128 stands for zero in the data rows.
Some points:
[138 100  75 102 151 251 138 133 122  86 102 147  82 133 133 172 189  91  30 221 143  40 147 146  80 133 163 157 114 139 116 125 154 137 170 181 107 137 143 120  58 158 113  96 149 102 113  96]
[ 94  97 127 184  81  53 138  79 119 101 168 110 160 116 121  53  83 165 112 164 123 119 144  93 111  90 131 223  52  87  67  86 135 163 152 162 159  56 130 190  73 129 144 128 193 161 124  89]
[110 143 154 173  92 118 126 118 111 164 155 149 137  92  99 133 129 128 192 216 102 149 123 168 136 120 192 170 181 182  96 135 141  94  93 184 139 128  53 123  44 116  83 136  88  81 243 143]
[124  82 230  87 145  93 155 108 170 148 111 119 106 138 111 188  71  88  72 154 164 121 146  59 255 121  96 145 116 215 203 166 105 153 147 162 126 124 109 152  74 133 137 137 158 118  80 170]
[157 108 106 163 152  72 125 121  77 116 146 201 165  93  71 125 120 151  80 122  97  20 187 135 164  77  77  89 178 127 143 118 186  94 190  91  21 142 120 117 181 155 144  95 125 101 167 123]
[134 156 105 118 183  94 152 137 117 211  23 141 111 199  67 110 104  44 161 153 133 107 150 166 114 156 204 167 117 146  91  96 139  72 116 163 115  92 129  89 165 101 177 103 133 112  75 154]
[157  71 127 106 170 110  71 138 207 123  93 105 174 120 193  57 141 133  78 205 136 102 103 127 123 153 156 100 164  86 122 170 156 100 191 114 209  69 167  85 164 165 125 173 125  99 133 175]
[143  58 113 104 195 157 148 124  97 124 188 120 156 164 194 144  83  43 182 116  93 105 145  81  52 102  70 103 138 156 136  10 115 148  91  92 132 107 103 110  98 164 126 135  70 103 113  92]
[129 139 205 210 123 136 149 103 167 187  70 137 102 108 158 144 146 155 123 138  92  89  97 104 152 109 113 124  97 140  81 132 126 162 110  74 159 130 180 163 129 128 219  71  48  93 130  35]
[187 162 142 246 191 131 191 140 146  48 121  67 133  78 103 134 106  79 151 110 130 143  75  99  90 157  61 150 165 102  94 220 112 117 145 183 101 130  74 121 146 152  92 102 106 107  64 140]
[ 90 167 109  98  96 124 187 111  72 155 186  49 134 118 118  93 138  70 118 178 101 141  82 219 157  57 112 123 144 154 179 183  80  66 152  51 130 101 149 153 128 123 154 152 166 175  98  72]
[ 88 104 126 138 148 110 100 186 197 162 146  68 157 121 127  89  83 135 124 140  40 102  87 130 125 184 133  54 149 109 155 102 132  93  87  65  63 128  94 152  68  56 100  61 166 142 114 143]
[155  53 194  98 155 172 135 139 124 148 177 141 136 175  20 163  82 174 143 111 110 179 120 140  79 141 127  90 140  68  79 182 145 103 121 145  90  67 176 136  97 184 166 214 121 176 135 118]
[166 111 165 198  62 102 200 110 148 134 170  95 133 187 176 154 195 125 103 114 128 157 178 198 127 121 195  33 104  98 108 122 122 188  98 128  99 172 150 100 112 108 107 160 160  80  86 137]
[ 50 128 119 125 146 107 117 168 116  49 120 123  84  71 180 154 119 159  87 120  85 189 153 114 128  94 190 155 172 188  69 127 202 124  65  52 113 145 100 105 129 184 168 166 179 138  74 154]
[ 35 102 110 114 148 106 135 199 116 139  73 183  64 117  97 145 155  63 149 128 124 170 141 110  67  75  79  65 144  90 127 197 169 190 185 128 167 149 125 164 103  72  81 160 106 131 154  93]
[129  76 171 120 114 135  64  99  73  74  52  44 106 154 119 107 141 157 196 136 104 164 186 136 150 118 162 114  92  94 196 115 157  94 169 117 126 189 109 144  89 161 112  80  41 152  94 161]
[119  64  63 205 174 196 132 119  77 160 157  96 118  91 168 161 145  83 143  79 151 140 166  93 172 177 167 200 128  76 216 169 171 113  93 108 141 105 187 168 162  63 168 169 146 100 182 121]
[110  91  70 103 106  89 151  74  83 150 174 174 114 123 154 160  69 140 116 190 148 165  29 168 201 236 155 102 127  94 111 122 182 161 122 145 112 171  97 172 178 136 113 138  75 156  77  79]
[186  79 139 140 186 134  58  67 124 132 191 149 123 145 108 150 179 121 107  70 115 109  92 175 106 132 135 114  99 171 126 174 114 135 155 114 199 176  18  64 124  84 183 117 154 179 157 121]
[151 179 101 142 114  82 194  37 140 127 131 156 143 129 113 179 148 151 156 179 126 172 151  92  89 177 101  98 134 176 149 120 127 114 134  49 228 134 150 173 150 185 117 145 118 123 155 187]
[121 146 118  45 181 104 121  42 198 100 154 140 146  90 150 102 140 115 170 149 107 206 179 107 118 114  77 105 123 146 102 114 153 121 165 211 107 170 165  88 164  23 161 144 149  88 116  95]
[208 118 103  75  48  98 159 127 118 159 138 174  84 102 170 103 170 151 162  85 137  66 120 115  71 139  83 168 171 121 143 160 207 123  99 129 117  97 143 132  56  50 146 123 105 187  65 214]
[130 104 207 141 125  45 142 167 139  53 112 125 108 150 173 139 194  58  98 162 139 157 135 159 141 175  87 175 161 121 127  76  89 117  87 148  86 144 166 128 166 126 131 125 121 240 238 144]
[ 65 160 133  98 108 132  97  45 127  96 110 114 142 160 101  97 130  99 143  53  59  47 122 135 177 135 134 106 213 135 103 183 114 194  47 158 159 125 164 125 118 165 139 128 140  92 154 152]
[163 234 162  42 163 129 153 120 100 106 133 151 206 191 165  98 144 131 125 121  71 142 109  36 121 139 192 167  63  99 124 194 144 124 148 108  51 173 130 157 126 123 106 140  97 128 178 118]
[142 162 106 112 201 104 107 154 180 172 149 169  92 140 163 157 196 203 243 145 144 135 141 150 188  94 106 171 162  56 164 130  83 123 136 121  97 107 106 113  99 205 149 112 173 105 105  93]
[134 199 207 156 157 181  59  89 101 125 107 143 136 135 160  74 115 150  97 132 225 112 114 177 154  67 115 135 210 130 118  68 133 123 122 122 120 125 133 166 119  85 106 221  74 128  91 113]
[135 133 177 161 113 158 118 140 136 133 130 171 211 116 112 192  95 120 166 116 152 108 135  91 136  80 163 130 156 129 117 112 172  71 130 125 197 190 207 104 144 113  54  33 186 221  99  97]
[151  81 135  83 135 150 145 144 155  85 121 120 139 107 134 117  99 159 165  83 137  87 200 189  88 111 214 125 169 165 132 140  68 186 141 167 136  79  98 247 237 110 112  85 116 149 113 116]
[ 69 107  91  78 110 105 150  85 125 200 107  48 167  50 160 166 160 159  84  51 159 119 164 122 104 129 129 110 121  90 105 141  93  55 111 200 128 129 125  84 117 195  84 114  68 148 128 105]
[177 154 110 120  60 135 104 194 187 169 195  86  91 128  87 168  96 126  69 132  55 173 185 132 155 104 128 209 142 137  97  92 111 118 161 110 161 140 154 115 167 102 129 134  32  95 118 164]
[ 98 101 107 119  42 173  91 206 116  97 149 166 185 147 127  79 165  88 185 116 140 117 155  98 177 184  75 129 137 142  63 147  56  75 159 131 148 216 115 166 121 160 195 153 132 104  87 138]
[158  98  44 165 168 110 162 160 171 108 107 153 163 184  91  42 149 154  93  54 162 194  93 147 139  99 144 113 114 203 185 111 166  79 105 144 129 161 179 173  79 162  88 130 124  83 130 106]
[ 97 181 152 148 114 152 131 110 172 183 125 151  68 180 176  82   9 152  71  95 136 139 165 193  50 171  72 170 121  87 162 134 141 105 130 132 145 216  99 165 131 178 146 107 183 117 168 132]
[ 74  93  74 122  82 177 145 139 188  87 126 102 149 228 153 163 106 185 163 133 157 132  27 132 128  61  97 150 126 163 130 150 149 162 127 147  97 128 147  71 168 109 156  76  76 150 177 150]
[116 213 139  99 157  99 101 200 134  87 209  54  75 113  55 149 162 155 166 104 139  52  95 122 107 199 140 103 113 169 165  76 185 141 139 171 178 153 180 134 118 135 134 155 124 141 119  67]
[191 105 121  93 143 194 224 135 109 131  51 120  90  56  90  57 114 187 130 121  67 160 111 168 217 143  76 133 103 130  83  79  98 167 127 106 160 145 140  99 127 117  94 146 155 181 180 131]
[153 198 116 112 120 124 102 161  98  70 131 179 117 113 187 164  81  85 101  39 148 191 110 153 162 134 157  46 116 113  99 107 130 102 198 153 145  27 130 138  62 123 184  45 112 113 169 136]
[124 179 117 152 111 140 139 204  85 182 102 102 231 102 183 131  85 126 176 133 136 105 154 170 132 106 101  88  51 167 158 149 209 195 124 185 136 122  89  83 158 166 158 182 152 154 144 159]
[176 173  50 133 114 121  55 113 109  96  67  80 167 131  92 172  74 166 104 205 192 148 201 154 105 170  89 123 137 126 133 161  68 178  66  80  95 127 156 103  73  87 152 112 135 127 132  87]
[ 98 122 160 105 133 140 196 141  84  43 170 152  81 130 106 124 127 170 126 161 148  90 130 125 138 102 114  84  42  34 168 126 113  45  39 141 195 105 104  96 170  74 152 110 135  43 127 161]
[148 114 141  80 133  98 126 178  46 195 121  68 135 187 166 120 163 166  90 131 203 129 122  97 123 136  85 142 130 176  38 151 117 129 107  89 144 111 104 176 154 104  61  91 166  71 161 111]
[172 112 105 141  86  69 126 133 152 122  98 136  43  98 157 117  25 127 164 111 170  67 104  62 119  93 211 118 101 142 122 145  42 115 151  91 107 171 139  62 119 132 113 218 135 130 181  83]
[159 145 143 124  75 137 121 130  54 174 121  78 110 127 108 112 137 145 110 156 123 176  53  50  80 102 163 110 233  98 179  59 102 184 174 164 121 155 117 116 165 143 185  94 204  93 141 155]
[103 125 178  99  85 167 137  81 203 150 129  91 109  51  61  93 153  73 158 111 251 148 110 132 115 139 138 128  68 121  91 101 184 139 136  25  52 104  95 139 153 159 144 106 147 101 165 159]
[ 73 113 174 135 115 134  98 124  77 119 161 185 131 124 127  69 122 130 149  92 125 155 147 153 124 201 133 188 128 163 159 161 104 188 177 105 124  80 187   2 135 144  46  71 109  83  84 112]
[ 82 175  73 204 169 200  87  92 116 155 178 127  37 169 149 131 153 145 139 153 104  94 159  65 152 123 115  69  85 160  79 128  88 113 151 146  81  86 154 143 152 117  77 133 156 200 124 221]
[ 82 128 159 151  89 165 121 122 128 125  62 175 164  98 136 196 174 195 108 101  75 134  76 137  53 181 102 141  93 179 191  95  85  69 163 126  93  70 106 131 150  66 130 200 146 115 103 112]
[ 70 140 118 133 212 100 145 171 132 157 157 193 184  77  85 113 149 148  75 141 167 121 118 117 108  97 175 137 115  91 142 106  34 202 107 117 136 177 132 131 100 116 159 120  74 168 102 225]
[151 100  93 122 137  82  52 104 110 104  84 122 137 132 119 225 146  80 146  90  90 112  59 176 144  90  88 194  66  80 106  76 113 147 130 143 124 128 149 162 139 141  69 167 171  76 116 186]
[195 126 121 132  84 158  36 148 146 150 136 195  95  90 113  89 171  79  91 159  91 167 114  92 105  91 126  97  82 147 184 154 121 120   5 186 108  88 106 143 192 172 107 109 126 148  90  75]
[120 176  99 135  83 130 167 115 185 115  89 138 153 205 100 125 155 102  93 105 130 118 173  74 177 144 134 140 178  67 151  86 143 154 138  97 171  81   2  89 133 125  89 164 130 175 110  62]
These points spread out most along one direction. Where along it does each point below lie, from 0 to 99? 50 is the average, and the first point above lies past it. One standard deviation of the points above along it is 16.
[153 198 116 112 120 124 102 161  98  70 131 179 117 113 187 164  81  85 101  39 148 191 110 153 162 134 157  46 116 113  99 107 130 102 198 153 145  27 130 138  62 123 184  45 112 113 169 136] 65
[ 73 113 174 135 115 134  98 124  77 119 161 185 131 124 127  69 122 130 149  92 125 155 147 153 124 201 133 188 128 163 159 161 104 188 177 105 124  80 187   2 135 144  46  71 109  83  84 112] 61
[187 162 142 246 191 131 191 140 146  48 121  67 133  78 103 134 106  79 151 110 130 143  75  99  90 157  61 150 165 102  94 220 112 117 145 183 101 130  74 121 146 152  92 102 106 107  64 140] 64
[124 179 117 152 111 140 139 204  85 182 102 102 231 102 183 131  85 126 176 133 136 105 154 170 132 106 101  88  51 167 158 149 209 195 124 185 136 122  89  83 158 166 158 182 152 154 144 159] 54
[ 65 160 133  98 108 132  97  45 127  96 110 114 142 160 101  97 130  99 143  53  59  47 122 135 177 135 134 106 213 135 103 183 114 194  47 158 159 125 164 125 118 165 139 128 140  92 154 152] 52
[ 82 175  73 204 169 200  87  92 116 155 178 127  37 169 149 131 153 145 139 153 104  94 159  65 152 123 115  69  85 160  79 128  88 113 151 146  81  86 154 143 152 117  77 133 156 200 124 221] 71
[134 156 105 118 183  94 152 137 117 211  23 141 111 199  67 110 104  44 161 153 133 107 150 166 114 156 204 167 117 146  91  96 139  72 116 163 115  92 129  89 165 101 177 103 133 112  75 154] 53
[172 112 105 141  86  69 126 133 152 122  98 136  43  98 157 117  25 127 164 111 170  67 104  62 119  93 211 118 101 142 122 145  42 115 151  91 107 171 139  62 119 132 113 218 135 130 181  83] 28
[159 145 143 124  75 137 121 130  54 174 121  78 110 127 108 112 137 145 110 156 123 176  53  50  80 102 163 110 233  98 179  59 102 184 174 164 121 155 117 116 165 143 185  94 204  93 141 155] 36
[110 143 154 173  92 118 126 118 111 164 155 149 137  92  99 133 129 128 192 216 102 149 123 168 136 120 192 170 181 182  96 135 141  94  93 184 139 128  53 123  44 116  83 136  88  81 243 143] 33
[134 199 207 156 157 181  59  89 101 125 107 143 136 135 160  74 115 150  97 132 225 112 114 177 154  67 115 135 210 130 118  68 133 123 122 122 120 125 133 166 119  85 106 221  74 128  91 113] 36
[ 74  93  74 122  82 177 145 139 188  87 126 102 149 228 153 163 106 185 163 133 157 132  27 132 128  61  97 150 126 163 130 150 149 162 127 147  97 128 147  71 168 109 156  76  76 150 177 150] 54
[119  64  63 205 174 196 132 119  77 160 157  96 118  91 168 161 145  83 143  79 151 140 166  93 172 177 167 200 128  76 216 169 171 113  93 108 141 105 187 168 162  63 168 169 146 100 182 121] 67
[158  98  44 165 168 110 162 160 171 108 107 153 163 184  91  42 149 154  93  54 162 194  93 147 139  99 144 113 114 203 185 111 166  79 105 144 129 161 179 173  79 162  88 130 124  83 130 106] 57
